Small tables with named rows and columns. After each table, cells are looked up by row and column.

Rez
|  | Burazol | Mitubik | Vulon | Napiv |
|---|---|---|---|---|
| Vitedu | 6159 | 4918 | 2050 | 7755 |
| Dupilud | 9872 | 7555 | 8272 | 3398 |
| Vatobi | 9537 | 8251 | 8531 | 2862 |
| Lademu | 9128 | 6613 | 7527 | 1907 |
| Tigiref | 7506 | 6419 | 6662 | 2729 |
| Gol | 8112 | 6586 | 8278 | 1917 |
| Kif | 6372 | 8075 | 9242 | 3661 |
| Gogu | 6185 | 8347 | 7785 | 2822 |

Burazol of Dupilud: 9872
Burazol of Kif: 6372
Vulon of Gogu: 7785
Mitubik of Tigiref: 6419
Burazol of Gogu: 6185
Napiv of Vitedu: 7755
Napiv of Dupilud: 3398

Beku =
	Nogi	Gobet	Parude
Pil	225	197	126
Kul	219	192	123
Togifa	190	194	121
Pev	226	198	118
Verigen	176	186	138
Bonufu	218	127	29
Dufa	206	132	38
Dip	208	189	134
Bubolap	194	183	128
Mas	170	182	138
Satil	172	106	19
Dapudo	188	192	120

What is the Gobet of Dapudo in Beku?
192
What is the Parude of Verigen in Beku?
138
What is the Nogi of Pil in Beku?
225
What is the Nogi of Kul in Beku?
219
What is the Parude of Bubolap in Beku?
128
What is the Gobet of Dip in Beku?
189
What is the Gobet of Pil in Beku?
197
What is the Nogi of Bonufu in Beku?
218
What is the Gobet of Bubolap in Beku?
183
What is the Parude of Bonufu in Beku?
29
What is the Nogi of Dip in Beku?
208

Tir =
|  | Mukubut | Vadu | Gorofi | Tun |
|---|---|---|---|---|
| Mot | 127 | 108 | 134 | 137 |
| Moz | 119 | 111 | 193 | 80 |
| Mer | 129 | 129 | 118 | 150 |
| Dolazov | 66 | 228 | 140 | 82 |
| Visive | 64 | 227 | 143 | 80 |
| Gis | 60 | 224 | 143 | 81 |

Mukubut of Dolazov: 66
Tun of Visive: 80
Mukubut of Mer: 129
Tun of Mot: 137
Gorofi of Mer: 118
Vadu of Mer: 129
Gorofi of Gis: 143
Vadu of Moz: 111
Gorofi of Visive: 143

Bituga:
	Duz	Nefuz	Nem	Nuz	Nog
Tigori	-0.532	-0.924	0.507	-0.563	-0.026
Mov	0.007	0.081	-0.052	0.205	-0.060
Fufopu	0.304	0.429	0.008	0.931	-0.672
Podal	0.030	-0.452	0.106	-0.036	-0.263
Bakinu	-0.186	0.248	0.314	0.417	-0.198
Gaku	0.311	0.446	-0.153	0.154	0.082
Kodi	0.333	0.466	-0.298	0.265	0.092
Pip	-0.097	-0.210	-0.026	-0.453	0.259

Nem of Mov: -0.052
Nefuz of Tigori: -0.924
Duz of Gaku: 0.311
Nefuz of Mov: 0.081
Nefuz of Kodi: 0.466
Nuz of Gaku: 0.154
Nem of Fufopu: 0.008
Nog of Pip: 0.259
Nuz of Kodi: 0.265
Nog of Podal: -0.263
Nuz of Podal: -0.036

Table Sufik
          Bis   Vof  Ravutuv   Duz  Muliv  Piguvif  Budufer  Rafesif  Tutol
Fif      5561  4364     3946  4004   3114     2954     4696     4858   4557
Vekas    5409  4278     4258  5767   2368     5710     5053     5554   4647
Digiruf  5759  4043     5273  4174   4976     4934     3929     4842   5433
Kobun    6402  5520     5809  5176   4297     3839     4600     4794   4465
Fimom    5421  6186     5746  5247   3325     5330     6117     4521   4548
Puvipom  3673  4335     4768  5057   2602     2603     5427     3376   5105
Vom      4868  3837     4379  4564   6299     4216     4625     4195   5091
Dab      4681  3051     5038  4702   2340     5542     4079     3722   4941
Gar      7645  4121     3816  5244   6972     6570     4451     4450   4835
Rakaler  5276  4821     5271  5261   8941     5261     4264     4809   4507
Bufasa   5381  5174     5599  4403   5280     5984     6157     4951   4237
Nes      4382  6898     3274  4411   6124     5837     6550     4847   4635

What is the Muliv of Rakaler in Sufik? 8941
What is the Duz of Digiruf in Sufik? 4174
What is the Budufer of Digiruf in Sufik? 3929
What is the Piguvif of Bufasa in Sufik? 5984
What is the Ravutuv of Vekas in Sufik? 4258
What is the Rafesif of Vekas in Sufik? 5554
What is the Ravutuv of Digiruf in Sufik? 5273
What is the Piguvif of Puvipom in Sufik? 2603
Row with the largest Ravutuv: Kobun

Duv.csv
,Fonipo,Zaruv,Podapov,Tabosuz,Tizisar
Bukoz,45.6,-17.0,-49.5,31.2,67.9
Far,-39.5,-10.1,31.7,-54.0,-15.1
Labalal,-39.0,-14.0,19.4,-30.2,-50.2
Vokeso,-49.3,3.5,24.0,-42.6,-66.9
Ler,-2.5,-23.2,10.7,-32.9,54.1
Ziza,-9.0,8.1,-29.4,19.9,-62.7
Lef,19.4,-8.6,-38.9,27.7,5.2
Dur,48.5,-16.0,-64.3,54.5,38.0
Mafula,34.3,-29.9,-31.4,18.6,69.8

Far, Tizisar => -15.1
Dur, Tizisar => 38.0
Labalal, Zaruv => -14.0
Labalal, Tizisar => -50.2
Ler, Tizisar => 54.1
Vokeso, Zaruv => 3.5
Far, Tabosuz => -54.0
Ler, Zaruv => -23.2
Labalal, Tabosuz => -30.2
Ziza, Tizisar => -62.7
Row with the largest Zaruv: Ziza

Dak:
         Zelum  Mim
Moz        186  180
Vede       182  153
Tuzul       58   60
Viner       70  106
Pakeko      82   81
Bes         87   78
Kedofi     169  176
Virozoz    194  175
Vona       196  196
Letosag    157  150

Mim of Bes = 78
Mim of Vede = 153
Zelum of Virozoz = 194
Zelum of Bes = 87
Zelum of Tuzul = 58
Zelum of Kedofi = 169
Which row has the largest Zelum? Vona

Table Fugipus
|  | Mibel | Kebu | Vez | Dirusa | Mufes |
|---|---|---|---|---|---|
| Mipila | 26 | 613 | 239 | 50 | 138 |
| Resami | 442 | 674 | 453 | 381 | 601 |
| Vol | 927 | 337 | 907 | 942 | 806 |
| Malo | 506 | 330 | 703 | 598 | 425 |
| Pusuteb | 565 | 680 | 520 | 462 | 705 |
| Fatafav | 284 | 726 | 396 | 204 | 471 |
| Bol | 482 | 665 | 458 | 411 | 606 |
| Zogare | 692 | 566 | 638 | 670 | 748 |
| Zav | 903 | 333 | 875 | 897 | 748 |
| Sebam | 406 | 356 | 623 | 471 | 341 |
| Zemizo | 626 | 636 | 557 | 550 | 704 |
| Likigi | 501 | 326 | 639 | 602 | 388 |

Bol, Vez: 458
Zogare, Vez: 638
Zav, Mibel: 903
Mipila, Mibel: 26
Zemizo, Vez: 557
Resami, Dirusa: 381
Resami, Mibel: 442
Mipila, Kebu: 613
Likigi, Dirusa: 602
Resami, Vez: 453
Malo, Mufes: 425
Pusuteb, Mibel: 565
Malo, Vez: 703
Sebam, Mibel: 406
Zav, Vez: 875
Bol, Mufes: 606
Malo, Dirusa: 598

Las
         Pes  Nerer  Sokapo
Zarudal   49     33      34
Roge     -30     27      40
Lideguf   50     10       2
Ririm     59     19      13
Sife      22     45      53
Memi      20    -45     -63
Les       52      3      -7
Gosopil   -5     51      67
Rima     -35     21      33
Lev       32    -49     -73

Nerer of Roge is 27
Pes of Lideguf is 50
Nerer of Lev is -49
Pes of Roge is -30
Pes of Memi is 20
Sokapo of Roge is 40
Nerer of Lideguf is 10
Sokapo of Les is -7
Nerer of Memi is -45
Sokapo of Zarudal is 34

Table Lut
|  | Noz | Zavipo | Bon | Bav | Deziz |
|---|---|---|---|---|---|
| Lof | 43.54 | -6.75 | 20.44 | 52.33 | 18.63 |
| Git | 43.54 | 1.61 | 20.57 | 60.07 | 20.71 |
| Dig | 45.44 | -69.70 | 16.08 | -5.56 | 6.65 |
| Zes | 43.54 | -9.53 | 20.44 | 49.76 | 17.95 |
| Sover | 43.78 | -48.63 | 18.67 | 13.95 | 11.89 |

What is the Noz of Git in Lut? 43.54
What is the Deziz of Lof in Lut? 18.63
What is the Bon of Lof in Lut? 20.44
What is the Deziz of Sover in Lut? 11.89
What is the Bon of Git in Lut? 20.57
What is the Bav of Dig in Lut? -5.56
What is the Zavipo of Sover in Lut? -48.63
What is the Deziz of Zes in Lut? 17.95
What is the Noz of Lof in Lut? 43.54
What is the Zavipo of Git in Lut? 1.61
What is the Bon of Sover in Lut? 18.67
What is the Zavipo of Zes in Lut? -9.53
What is the Zavipo of Dig in Lut? -69.70
What is the Deziz of Dig in Lut? 6.65
What is the Zavipo of Lof in Lut? -6.75
What is the Bav of Sover in Lut? 13.95
What is the Noz of Zes in Lut? 43.54
What is the Bav of Git in Lut? 60.07
Row with the largest Bon: Git

